Each path below is one point turned by a fixed rotation once a step. After each direction that follows a path, write how fast that rotation turns it, in degrees per step (0 if it stays still).
Each turn is a multiple of 5 degrees from 10 to 175, or 0.
Each row of a path follows its step; steps can be skipped.
path 1
step 0: [ -7.9 -17.5   7.4  24.2   2.2   6.8   0.2   6.2  21.6 -10.0  -3.1  13.1
  -6.7   9.9   8.9 -13.3  12.5   7.3  10.1   1.1  -3.3 -12.3   6.2   1.1
  -8.5  -9.0   5.5   5.8  14.2  -5.5  -4.0   3.2  11.1 -13.2  13.9   8.5
  -2.0 -15.8   8.1  -9.8  15.9  -3.3  -2.3  -9.3  -1.3  -8.4  -1.4   7.5
  -5.3   0.5  20.7   5.2   3.5]
step 1: [ -7.3   3.1   0.7  -5.7  -5.2   7.4  -2.0  -4.7   4.6   7.9   8.3 -11.3
  -9.3 -24.3  -2.3   2.8 -17.7  25.1  -5.9  -9.3   7.3  10.9 -11.2  11.4
   3.9   5.8  -7.6   3.2  10.7 -14.0  -8.8  -7.1 -16.5  -8.3  -4.2  -3.8
  -6.0   7.2  18.6  10.7 -17.0   3.7  -6.8   8.8   6.5 -20.0  -1.1  -3.3
  -2.8  10.5   9.7  -3.4   4.8]
step 3: [ 13.4 -21.0 -18.4   3.0   2.1   8.8   7.1   9.4   1.6   4.5  -4.1  -1.3
  -1.9 -20.4  -1.1   8.9  -5.1  -9.3 -10.1  22.1  13.5  14.2  -7.3  -3.7
 -11.0  -4.0  -8.0  -1.1  -6.9   5.1   3.7  -2.5   3.8  13.9   1.8  -1.5
  -8.5  -1.2   1.9   9.5 -19.1   6.8  -7.5  -5.6  12.6 -19.0   9.5   0.7
   0.5  10.5   8.5   2.7  16.6]
step 5: [  7.2   7.2   3.5  -1.3   4.1   0.0   7.3  12.6   6.7  -4.8  -6.0 -23.6
   8.8  -8.5 -13.8  -3.4   5.5  15.3  -8.1   5.8  14.8  11.9   3.3 -16.6
   7.0  -5.9   4.7   6.6  10.2  -2.5   4.8   7.8  -5.8 -15.3   8.4  -6.6
  -9.0 -10.2  25.3  16.0  -8.7  18.3  -2.2  -4.1  11.3 -10.0  12.3   8.5
   9.2   7.7   5.5  -0.7  -6.2]
step 7: [  7.8  -4.8 -11.3   9.5  -5.3  12.8  -4.1  -1.3  21.0  28.6  -0.3  -1.6
   3.8 -13.3  -9.5 -11.9   6.0   1.8 -19.4   0.0  14.2   6.4  10.1   9.6
 -10.7   7.1  12.0 -12.6  -5.5  -6.7  -5.3   4.9   7.2 -12.9   1.7   0.5
  -0.4  -0.9   1.1   8.7  -7.6  12.4 -17.1  -7.0   8.4  -6.3  -6.1  20.1
  -1.5  -1.2   9.7   3.6   8.2]
step 9: [  4.4 -22.1 -18.5   1.1   3.6  11.2  -9.3   4.4   8.7  -1.7  19.8 -28.6
 -12.8  -7.6  -0.7 -12.0   1.3  14.4 -11.2  -0.1   6.5  -1.7  -1.1 -14.3
   9.3   0.8  -0.5  10.3 -14.2   2.0  -0.1  18.6 -13.1  -2.7  -0.7  -1.7
   9.7   0.0   8.6   2.7 -11.2   3.5  -3.9   1.8   6.3 -11.8 -13.9   9.2
   5.6   6.1  -7.6  -1.0  -7.7]
step 10: [-14.5   7.9  11.9   5.1  -0.4  12.3  13.7  10.5   5.6 -19.3  -8.1  -2.9
   0.7 -10.4  12.3   5.5  -8.5   1.1   0.1   6.3  15.0  -7.6   5.1   6.8
  -2.3   0.1   9.6  13.7   3.0   4.9  28.7  -5.6   5.5   9.6   4.2   0.5
 -13.6  -1.6  -4.6  -2.0  -1.2  -5.0   7.3 -24.2   6.7  -1.2  -8.7  -8.0
 -12.5 -10.0  -1.5   8.1  17.9]
step 11: [ 12.0 -21.9  -1.7  10.3  -6.4   1.8  12.5  -6.2   6.6  15.4   9.2  -5.4
  -2.8  -0.6 -17.1  -4.6   9.4  -4.2  -8.4   6.3  17.7  -6.4   7.7 -12.6
  -4.8   2.2   5.4  10.9   3.5  -4.8 -10.0  -6.3   0.9   2.8  -0.8  10.8
   3.1  -6.3  22.7  -4.2  -9.2  -2.6  -2.1  16.9 -10.0 -11.1   5.5  12.1
 -16.0  11.5  15.7  18.1   4.7]
step 15: [-12.0 -13.5   3.6  13.3  -3.7  -5.4  -4.8  18.8  18.2   5.6   5.0  -3.9
  -3.3 -21.2  -4.5 -10.5   8.4   4.7 -16.8 -18.2  -0.6  -1.1  12.1   3.4
   6.2  -1.3   5.6  11.1 -12.0   2.2  -6.1  -1.4   6.5   0.3  14.9  -3.5
  -5.1 -10.0  12.9  -2.7  -5.4  11.3   3.3  19.6 -16.4  -0.7  -6.1  -1.7
   0.1 -13.4  19.6   6.6   7.9]
Directions:
[-1.3 -3.7  1.4  2.6  3.8  0.2  4.1 -2.2 -1.9 -1.1  0.2 -4.8  0.4 -4.1
 -2.3 -0.2  6.0 -2.5 -2.7 -1.0 -1.4 -2.6 -3.1  3.2 -3.4  2.9  1.5 -6.6
 -3.9  0.7  0.4  0.7 -2.5 -0.2 -1.7 -6.1  2.0 -1.4  5.7 -3.7  5.0  5.1
 -2.1  0.9 -2.9 -2.9  1.1 -3.3 -1.0  1.8 -1.1 -0.2 -1.0]  175
[ 6.6  0.8 -0.7  3.0  1.4 -1.7  0.1  1.0 -4.3  1.8  5.7 -3.6  0.9  1.3
 -2.0 -4.1  1.0  2.5 -3.3  2.1 -4.1 -1.6  1.6  3.4 -8.2  0.4 -1.7  1.5
  0.4  1.7  2.2 -2.3 -0.5  0.6 -1.5  2.1 -5.5  2.3 -2.6  0.3  0.8 -1.2
  2.7 -3.4 -3.5  3.0  0.2 -0.9  3.0 -0.2  6.0  0.4  5.7]  95
[ 2.2  4.4 -0.7 -3.2  0.9  4.7  3.6 -3.2 -1.1 -3.5  1.0 -3.1 -1.2 -0.5
  2.8  2.9 -3.1 -0.3 -0.4 -0.6  0.7 -3.6 -3.9 -0.3  1.1  1.0  1.4 -4.4
  7.0  5.2 -5.5 -0.2  0.8  3.7 -0.6  0.5 -5.4 -1.5 -1.0  0.6 -3.2  5.5
 -3.3  0.1  0.7  1.6 -0.3  1.6 -1.5 -2.5 -0.1 -6.4  3.6]  170
[-4.5  0.3 -3.7 -2.4  3.2 -2.3  2.8 -1.5  3.9 -1.6 -3.7 -2.5  2.5 -5.8
 -3.4  5.4  0.0  2.0  5.1  1.6 -0.4  0.0 -1.4  1.2 -3.9  3.1  0.8  1.1
  0.1 -3.9 -1.0  2.9  2.2 -2.7  0.4  2.3 -2.5  2.7 -5.0  2.5 -3.6  3.3
  0.9 -6.5 -2.0 -1.8  3.9 -0.7  5.4  1.7 -0.1  2.1 -0.8]  160
[-3.3  2.1 -1.9  1.3 -1.9  1.7 -3.6  1.5 -5.6 -3.7 -1.1 -2.6  3.1  0.4
  1.5 -2.0 -0.5  3.9  0.2 -2.9 -5.7 -3.8 -0.9 -3.1  1.6 -0.7  0.9  4.3
  3.8 -4.3 -1.5 -0.8 -3.9 -4.3 -1.2 -1.6  5.2  1.3  1.8  2.4  0.5  3.9
  0.8  2.2  0.8  0.7  1.0  0.4  2.9  7.6  4.0 -5.2  0.0]  95
